(in the rows, 128 means zero)
Families of rows that turns and mirrors carry onto each other, the same ones carrying the whole set onto itself: the rest of each named row's family, in list order:
3 families of 5 rows:
finid: [112 146 128 119 125 130 146 115 153 130 133 137 141  56 138 137 137 112
 125 102 136 178 130  73 117 133 138 113 101 131 137 135 107 118 144 118
 131 124 142]
Bugif: [130  97 167 126 143 109  95 126 151 141 110  98  76 101 122 140 102 100
 130 153 118 134 126 122 117 125 145 146 128 153 120 110 153 130 160 135
 132 128 124]
vikim: [110 111  96 140 172 120 103 142 123 158 119 119 156 113 138 136  93 136
 102 168 128 142 126 119 140 140 118 118 106 117 121 114 143 115 153 171
 138 150 139]
mube: [ 98 155 133 117 122 119 128 129 137 147 121 116 151 111 117 154 134  96
 101 115 112 161 117 153 131 141 116 165 162 120 133 103 125 132 102 135
 112 110  84]
zagim: [151 123 161 104 128 103 120  95 150 143 125 108  94  97 114 116 103 136
 135 155 127 125 133 103 114 109 147 133 141 134 131  96 151 141 143 146
 105 131 146]
veke: [175 125 140 140 132 135  98 139 118 118 140 121 109 113 114 115 163 138
  74 128 119 155 149 111 161 149 108 172 117 141 116 116 142 121 134 134
 111 126 107]
bepu: [ 99 118 112 132 145 147 119 156 123 176 139 141 147  88 124 152 107 135
 102 155 151 118 133  90 139 127 130 124  92 121 130 108 145 153 154 155
 113 154 143]
Zav: [106 122 131 121 111 117 133 119 130 106 137 132 130  73 178 154 136  86
 110 114 155 176 132  97 143 147 123 129 105 137 127 157 118 115 135 113
 138 134 119]
Zam: [143 110 150 128 108 113  92  83 139 146 150 102 101 114 139 127  98 135
 140 165 107 147 129 138 127 127 135 154 135 130 102 111 141 112 138 148
 116 136 137]
Bazi: [ 97 161 120 124 104 126 149 133 134 150 144 120 156 101 122 151 140 116
 112 108 135 150 122 132 137 104 143 170 141 128 148  79 130 132 101 120
  93 126 122]
Posez: [103 126 118 139 154 133 121 167 138 174 114 139 129  88 129 160 124 118
  98 173 145 140 164 110 130 132 129 128  86 117 104 131 119 137 118 174
 128 142 118]
kupe: [171 139 148 141 120 154 104 125 134 149 144 137 134 109 103 113 167 135
  85 128 123 154 106  86 161 130 103 164 142 139 149 127 142 121 144 124
 113 127 134]
Vomu: [ 97 138 118 125 135 125 133 104 123 120 133 100 142  91 150 138 126 115
 132 111 118 177 149  79 129 141 124  99  78 141 111 131 116 114 140 140
 156 105 140]
Melok: [150 147 133 144 102 154 103 120 128 151 129 109 127 114 120 124 185 127
  99 136 109 167 123 119 158 141  98 156 146 126 112 120 139  96 129 129
 152 143 137]
Sosef: [ 88 153 122 120 110 145 122 144 124 138 143 109 157 132 150 150 144  98
 115 105 121 157 112 147 112 115 130 148 114 119 122  78 106 107 104 115
 132 132 123]

Same family as Sosef: vikim, Zam, Vomu, Melok
Same family as Bugif: mube, veke, Zav, Posez
Same family as finid: zagim, bepu, Bazi, kupe

Families of rows that turns and mirrors carry onto each other, the same ones carrying the whole set onto itself: the rest of each named row's family, in list order:
3 families of 6 rows:
mikip: [128 110 114 107 113 119 153  96 131 182 125 151 115 100 122 143 150 105
  96 136 117 137 170]
lizi: [149 117 105  88 165 127 153 119  89 148 122 119 110 104 149 134  87 110
 112 134 140 123 147]
zokor: [151 103 150 113 109 115 154 121 127 126 122 141  85 109 138 155 113 103
 103 166 106 100 114]
genu: [101 118 122 103 157 126 138 150 123 112 107 176 138 140 146 152 130 106
 136 159 118 132  95]
lav: [130 103 115 112 122 122 153 104 132 188 134 143 117 105 113 138 149 107
  95 140 114 134 169]
Sepid: [110  58 123  84 118 134 135 146 112 138 111 161 142 130 139 129 167 126
  73 136 120 146 119]
mebom: [110  96 141 125 161 128 180 152 107 153 107 153 127 146 130 116 123 137
 112  94 141 157 118]
boze: [155 113 111  85 158 129 156 111  93 147 118 120 115 107 156 138  87 125
 109 124 130 133 152]
renag: [122 107 115 113 120 113 154 104 124 183 126 148 107  99 118 133 152  93
  96 137 131 128 168]
motib: [113  56 122  92 117 137 139 140 109 143 108 159 142 129 134 138 168 121
  71 143 128 143 107]
vadop: [147 103 148 125 115 115 147 126 123 131 118 136  85 109 147 148 109  89
  91 169 118 100 118]
godib: [ 93 119 135  97 167 131 135 142 123 114 113 163 143 145 135 147 126 113
 125 164 110 131  97]
Kofe: [105 107 140 114 161 131 190 149 104 146 108 148 125 148 111 118 128 145
 108 107 135 155 116]
tulur: [153 113 152 121 108 116 154 120 129 126 113 143  88 112 151 156 108 104
  98 163 107 108 122]
vuve: [159 111 113  84 169 125 153 111  99 141 125 118 114 111 151 130  94 127
 121 133 134 128 152]
moko: [106  58 133  81 127 131 150 143 111 133 107 148 137 134 129 131 176 124
  71 145 119 141 114]
komu: [ 97 123 131 105 149 131 126 148 125 113 113 181 142 139 141 149 127 114
 129 156 110 131  99]
pilap: [116 104 138 121 152 129 177 158 102 142 106 158 124 147 124 112 120 146
 111  97 138 154 119]

Same family as tulur: mikip, Sepid, boze, komu, pilap
Same family as vadop: lizi, renag, godib, Kofe, moko
Same family as zokor: genu, lav, mebom, motib, vuve

Families of rows that turns and mirrors carry onto each other, the same ones carrying the whole set onto itself: the rest of each named row's family, in list order:
6 families of 6 rows:
bev: [129 131 137 102 138 115 122 158 116 123 113  89 139 114  81 137 117 147
 151  92 129 116 126 108]
Kevi: [147 140 126 143 132 100 137 176 150 139 134 103 106 155 118 111 128 149
 141 113  84 127 153 147]
paru: [155 115 127  95 102 114 116 151 114 123 110 100 118 136  92 129  89 139
 131 111 123 117 116 100]
vuke: [128 134 143 136 166 139 140 139 125 142 110 110  92 133 131 114 117 139
 162 105  88 160 159 133]
Kazi: [101 144  69 131 110 134  83 145 138 134 118 116 101 129 125 131 108 158
 112 150 127 119 121 108]
mavo: [ 83 133  98 142 132 112 105 132 162 120  99 139  82 110 116 115 127 118
 146 116 124 173 118 130]
mugo: [134 116 126 147  93  94 128 137 128 139 121 113 115 162 130 125 121 151
 115 111  82  86 114 133]
nede: [100 163 131 143 132 117 126 160 126 140  88 122  98 160 127 128  96 111
 135  96 104 164 138 122]
seg: [ 86 145 115 152 164 142 113 124 115 137 106 111 130 101 134 129 139 155
 155 124 116 137 146 107]
tagu: [118 148  99 119 133 131 110 130 142 100 118 146 129 124 128 127 119 107
  88 152 119 127 159 121]
fir: [ 79 118 122 126 135 120 123 116 146 133 125 108  97 115 107 142 144 154
 135  85 103  96 100 149]
lopif: [150 133 137  97 125 116 125 167 115 128 112  92 128 132  87 131  97 139
 142  99 123 124 133 105]
Pusa: [108 156 109 160 138 104 115 166 138 140 129 102 147 127 121 130 150 165
 137 122 108 102 142 126]
zudur: [ 95 130 130 117 142 122 130 104 141 101 118 146 132 112 119 137 143 107
  98 110 107 103 138 140]
kis: [116 120  91 119 136 127 111 143 177 123 136 117  63 114 104 115 127 147
 142 126 112 148 127 150]
Gulof: [112 106 119 148 114  92 126 125 151 132 128 114 118 123 117 123 157 157
 135 103  93  88 106 147]
Viro: [131 143 140 111 144 127 143 136 141 108 120 139 114 145 119 126 116  96
 100 112  94 130 165 144]
Gosos: [131 153 128 120 136 133 134 173 141 145 125 100  77 166 116 128  98 140
 132 101  90 139 148 143]
tep: [103 163 124 123 160 132 126 140 137 107 119 134 144 120 120 136 133 109
 101 125 115 120 168 129]
tapod: [136 109 107 133 136 140 119 119 142 128 110 131  71 122 134 100 111 140
 149 141 101 169 141 124]
bigeg: [145 116  96 141 119  99 119 157 173 126 137 118  91 129 115 102 140 153
 141 136  97 134 137 146]
muz: [116 135 129 117 118 125 127 112 126 107 112 145 127 143 131 136 113 102
  81 121 101 101 141 128]
viz: [140 107 110  95 123 112 107 144 141 112 118 104 116  98  80 121 118 145
 149 119 139 131 116 110]
niv: [ 69 133 130 144 141 108 125 122 147 127  96 130  96 115 113 129 137 115
 151  80 113 148 110 140]
sep: [129 111 131  98 133 111 119 142 133 115 119  96 125  98  76 130 129 146
 154  95 132 120 114 116]
dudoz: [ 97  94 126 139 134 131 120  82 126 128 105 128  98 107 134 120 136 146
 146 111  98 123 108 126]
vogos: [ 80 173 113 137 154 134 113 165 128 145 121  94 126 128 114 148 129 160
 133 104 115 111 142 126]
dade: [146 111 107  99 105 115 101 144 123 114 111 107 120 115  90 126 102 146
 134 127 138 121 112  96]
resi: [124 125 118 109 142 126 129 119 163  95 125 150 102 117 115 117 131 100
 104 131 106 134 152 146]
zadi: [103 136 123 139  98 110 116 128 125 134  83 137  84 161 134 125  87 109
 120 104 104 150 111 116]
mamub: [ 85 139  90 147 104 111  93 125 137 124  87 141  96 131 131 123 105 119
 123 130 127 153 109 107]
fer: [126 142  83 157 105 104  97 157 138 135 125 113 131 137 132 120 128 162
 117 152 113 106 133 111]
dodi: [115 141 103 148 128 145 101 126 102 139  96 120 118 133 150 122  98 150
 128 148 113 137 141  91]
Fel: [115 123 116 122  93 125 117 125 121 141 113 113  85 164 128 137  92 143
 104 106  93  95 104 127]
remaz: [116 116 148 141 125 134 134 103  96 144  95 116 104 151 145 129 104 139
 133  99  81 115 123 117]
bodis: [ 65 166 132 151 146 113 122 145 123 137  89 118 120 133 123 140 121 120
 143  83 112 144 127 122]

Same family as bodis: mavo, nede, niv, zadi, mamub
Same family as Kevi: mugo, Pusa, Gulof, bigeg, fer
Same family as resi: tagu, zudur, Viro, tep, muz
Same family as dudoz: vuke, seg, tapod, dodi, remaz

Families of rows that turns and mirrors carry onto each other, the same ones carrying the whole set onto itself: the rest of each named row's family, in list order:
5 families of 6 rows:
bika: [130 109 161 141 121 126 133 110 104]
maz: [154 145 147 131 141 141 131 166 124]
saso: [116 147 152 113 119  92 152 151 136]
sodov: [146 141 158 116 107 110 143 127 158]
Fal: [130 138 130 154 119 160 158 137 126]
zirel: [124 135 139 150 116 106 145  92 134]
Tes: [108 143  96 102 125 143 116 131 129]
vilep: [109 144 109 100 133 131 124 153 155]
zige: [116 134 128 168 120 157 136 138 138]
Tavig: [127 141 114  98 128 142 123 140 164]
Lopu: [112 109 159 149 123 121 118 115 108]
Boki: [106 141 125 158 125 148 151 151 120]
nav: [148 140 145 143 137 142 108 160 139]
zovek: [137 135 106 112 117 100 101 150 139]
firib: [142 139 107 100 120  98 120 155 123]
pode: [146 123 103 135 124 132 113 101 121]
dapom: [124 147 112  90 133 136 138 147 149]
Mar: [111 138 151 131 112  96 119 141 162]
dipel: [116 109 173 128 133 106 140 132 124]
Zuvol: [158 135 110 103 114 107 113 141 137]
torel: [113 114 158 140 127 119 135 122  93]
Bilon: [116 141  98 101 121 149 115 124 132]
Tutaf: [117 106 174 132 130 108 129 128 132]
Fome: [117 141 137 143 121  99 161 102 118]
lonug: [103 137 135 153 123  96 142 104 128]
Kuvug: [110 127  96 142 133 114 109 125 109]
nufug: [116 145  98  97 125 147 124 128 124]
Kizi: [126 107 176 126 129 110 138 125 130]
fune: [136 131  99 121 133 120 142 121  93]
gimuf: [131 143 142 140 144 131 119 175 123]

Same family as Lopu: bika, vilep, Tavig, dapom, torel
Same family as gimuf: maz, Fal, zige, Boki, nav
Same family as fune: saso, sodov, pode, Mar, Kuvug
Same family as lonug: zirel, zovek, firib, Zuvol, Fome

Families of rows that turns and mirrors carry onto each other, the same ones carrying the whole set onto itself: the rest of each named row's family, in list order:
6 families of 6 rows:
Fosal: [120 107 170 132  92  78 105  91 135]
tumin: [173 123 161 116 166  90  95 121 125]
les: [120  94 149 118  85  93  95  96 128]
lirib: [141 101 137 117 168 106 106 119 106]
Didip: [163  98 145 115 164 110  90 137 119]
Begif: [112  97 182 115 109  77 110 110 146]
rer: [175 131 145 120 152  81 109 130 128]
pufid: [179 114 140 130 147 103  85 116 113]
Lur: [155 101 133 109 157 107  97 139 111]
Nabu: [164 111 133 114 154  96 104 145 132]
mer: [113 109 157 113  91  96 104  98 105]
Naku: [134 112 188 107  97  76  97  98 141]
Gakad: [112 111 184  93 106 103 101 112 143]
lipul: [103 104 173  97 104  95 113 114 117]
Pifem: [112  86 162 125  95  92 102 109 137]
raza: [128 130 179 111  94  96  95  91 133]
dobil: [128 107 173 113  97  67 113 105 154]
nifod: [130  96 164 120  83  98  89 103 131]
kuf: [174 118 124 127 139  97 100 130 119]
Zas: [111  87 173  95 107  85 104 114 143]
Mot: [120  89 181 102  99  94  97 119 145]
Fofim: [162 112 131 133 151 108  99 142 107]
Vibeg: [117 106 162 106  89 113  90 106 130]
Reg: [171 134 148 135 153  91 103 127 108]
Tubet: [152 119 133 128 155 102 101  99  96]
defu: [167 129 156 108 167  84 102 124 122]
tela: [153 108 135 115 157 127  90 122 121]
mobol: [172 126 131 128 143  98  92 112 102]
tudas: [145 124 153 114 173  91 109 107 108]
doto: [127 119 177 107 103  70 104  87 138]
Sigar: [114 124 180 104 106  79 114  97 115]
pekom: [155 124 157 110 175 106  96 116 130]
kadi: [167 136 144 128 156 109  90 101 119]
safa: [130 103 153 125  81  79 101 102 144]
tulub: [119  86 157 108  96  84 106 118 151]
lanos: [159 122 153 121 163  92 106 144 115]

Same family as mer: lirib, lipul, Tubet, tudas, Sigar
Same family as rer: Nabu, dobil, kuf, safa, tulub
Same family as lanos: Fosal, Begif, Pifem, Fofim, Reg
Same family as kadi: Gakad, raza, Vibeg, tela, pekom

